(in the rows, 128 means zero)
Each path below is one point turned by a fixed rotation once a step. After each direction that follows a path, write how fast that rotation turns it, in degrees per step (0 if it stays still).
Each turn is a multiple of 5 degrees from 10 to 175, or 0.
Each row of a path follows its step; steps can be skipped.
Rotation 1:
step 2: [125 119 125 132 131 137 124 128 137 124 133 126 123 124 129 125 135 117
 127 131 125 127 140 131 123 129 138 129 116 137 126 134 121 130 127 119
 126 131 130 138 127 130 131 130 129]
step 8: [124 126 120 130 127 135 124 120 129 135 140 130 121 131 124 123 120 126
 126 133 116 130 137 123 127 118 131 139 134 128 134 133 135 130 127 134
 125 121 127 131 124 127 133 131 130]
step 9: [122 123 130 138 129 134 127 134 131 126 126 131 121 127 138 129 132 114
 124 129 121 119 143 132 125 132 132 126 129 136 129 128 131 128 128 118
 123 124 123 133 133 130 122 128 128]
step 16: [123 123 118 132 133 131 125 136 133 118 127 130 124 119 133 125 127 128
 123 125 119 123 143 133 125 128 131 135 127 139 129 127 126 134 126 133
 124 125 130 134 131 137 124 123 127]
step 23: [128 122 130 127 134 132 128 130 131 120 132 125 124 128 144 124 128 115
 125 124 125 125 136 124 125 126 130 136 128 143 133 128 121 136 126 126
 127 128 135 137 130 133 130 132 125]
step 26: [128 123 128 127 137 132 125 121 130 130 133 129 131 130 129 120 126 118
 121 126 119 122 133 121 137 124 132 141 136 131 131 126 133 126 132 127
 115 126 121 133 124 131 126 136 130]
step 28: [120 126 124 128 133 124 123 134 134 127 138 127 131 123 135 120 135 124
 123 122 132 123 136 129 124 125 125 128 122 139 132 138 127 126 136 134
 121 132 127 132 130 126 129 139 137]
step 30: [123 120 131 130 128 127 127 128 140 126 133 129 121 129 133 125 132 113
 133 129 119 128 137 132 122 122 130 128 131 136 123 124 121 134 127 130
 122 121 126 137 129 139 122 130 125]
[128 124 130 128 131 128 129 126 130 129 125 128 128 127 127 128 130 126
 130 128 128 128 123 128 129 128 131 128 129 127 128 127 126 130 128 127
 126 130 128 131 126 127 128 128 128] -> 90
[128 126 127 128 128 131 129 129 125 129 130 127 129 127 128 125 126 127
 129 127 128 127 128 131 126 128 129 128 127 125 128 129 129 126 128 131
 126 130 130 130 129 127 133 129 126] -> 125
[126 130 125 128 129 130 127 131 126 129 127 126 128 127 130 131 129 127
 130 126 128 129 129 129 127 131 129 126 125 128 129 130 127 129 131 125
 129 129 128 129 127 128 125 128 128] -> 100
Rotation 2:
step 0: [133 128 131 134 135 126 128 129 125 119 134 128 120 128 128 131 131 136
 130 136 140 124 134 128 132 123 131 128 129 134 130 130 116 134 116 130
 130 128 132 115 126 125 124 134 134]
step 1: [132 123 133 128 134 127 131 123 122 119 132 134 126 123 136 124 125 135
 122 130 131 134 119 128 136 117 126 131 127 122 135 133 124 135 118 128
 120 123 124 130 125 128 118 132 122]
step 5: [122 124 130 125 129 127 135 139 139 125 125 131 117 128 126 120 130 134
 132 125 127 130 122 136 130 119 132 128 120 124 124 125 131 133 123 129
 118 124 130 123 137 120 131 136 132]
step 6: [131 125 138 135 137 128 127 131 131 124 117 121 125 126 129 116 131 128
 134 130 129 121 129 128 120 128 127 125 120 132 135 130 123 128 119 134
 122 124 137 123 128 128 128 141 129]
step 16: [144 133 131 125 132 121 126 127 135 124 128 126 124 125 133 126 121 132
 124 124 130 127 119 119 125 119 123 129 117 119 122 122 131 130 127 121
 121 124 130 134 137 125 130 130 127]
step 22: [138 130 125 127 126 124 122 133 123 120 133 130 122 132 135 129 134 122
 133 124 136 129 127 116 142 124 131 130 127 124 129 121 127 134 125 115
 127 123 135 129 135 129 125 129 127]
step 23: [126 125 129 134 124 128 127 123 128 128 124 137 119 127 127 130 127 127
 135 126 132 134 131 129 135 122 132 117 121 120 127 125 127 139 132 123
 115 127 128 136 136 129 121 137 131]
step 32: [128 126 122 130 128 138 139 132 127 128 129 131 125 120 131 125 131 139
 131 131 130 125 129 131 131 119 137 125 131 131 130 125 114 135 120 124
 131 135 131 124 139 129 127 134 136]
[127 127 128 131 131 127 130 127 128 129 131 127 130 127 128 125 130 128
 129 129 128 127 129 126 125 128 129 124 130 130 129 125 128 126 128 126
 130 129 130 127 129 128 127 127 127] -> 100
[127 127 132 126 129 127 128 125 128 129 128 129 129 127 127 130 126 131
 129 128 130 128 129 127 129 130 128 126 129 128 125 128 128 128 128 125
 127 126 124 127 129 124 128 128 128] -> 95
[127 126 131 125 129 128 131 131 127 128 128 133 130 128 128 129 128 127
 128 127 128 129 128 129 127 126 130 128 130 128 126 128 129 130 131 126
 129 130 130 130 128 130 130 130 130] -> 120
[129 130 128 129 131 129 127 130 129 132 125 129 130 125 125 127 127 130
 130 130 129 125 129 128 127 128 128 129 129 124 130 128 128 126 129 129
 128 127 129 130 129 129 129 129 128] -> 100
[127 129 124 130 130 127 126 126 129 128 127 132 128 129 129 128 128 128
 130 127 126 130 128 128 129 127 130 128 131 130 128 131 127 128 125 126
 128 126 129 130 130 128 126 128 129] -> 35
[130 130 131 128 130 127 126 130 125 128 128 128 130 129 131 128 127 127
 128 128 129 129 128 126 126 128 128 131 127 129 128 130 127 126 128 127
 127 127 129 126 128 128 125 125 129] -> 120
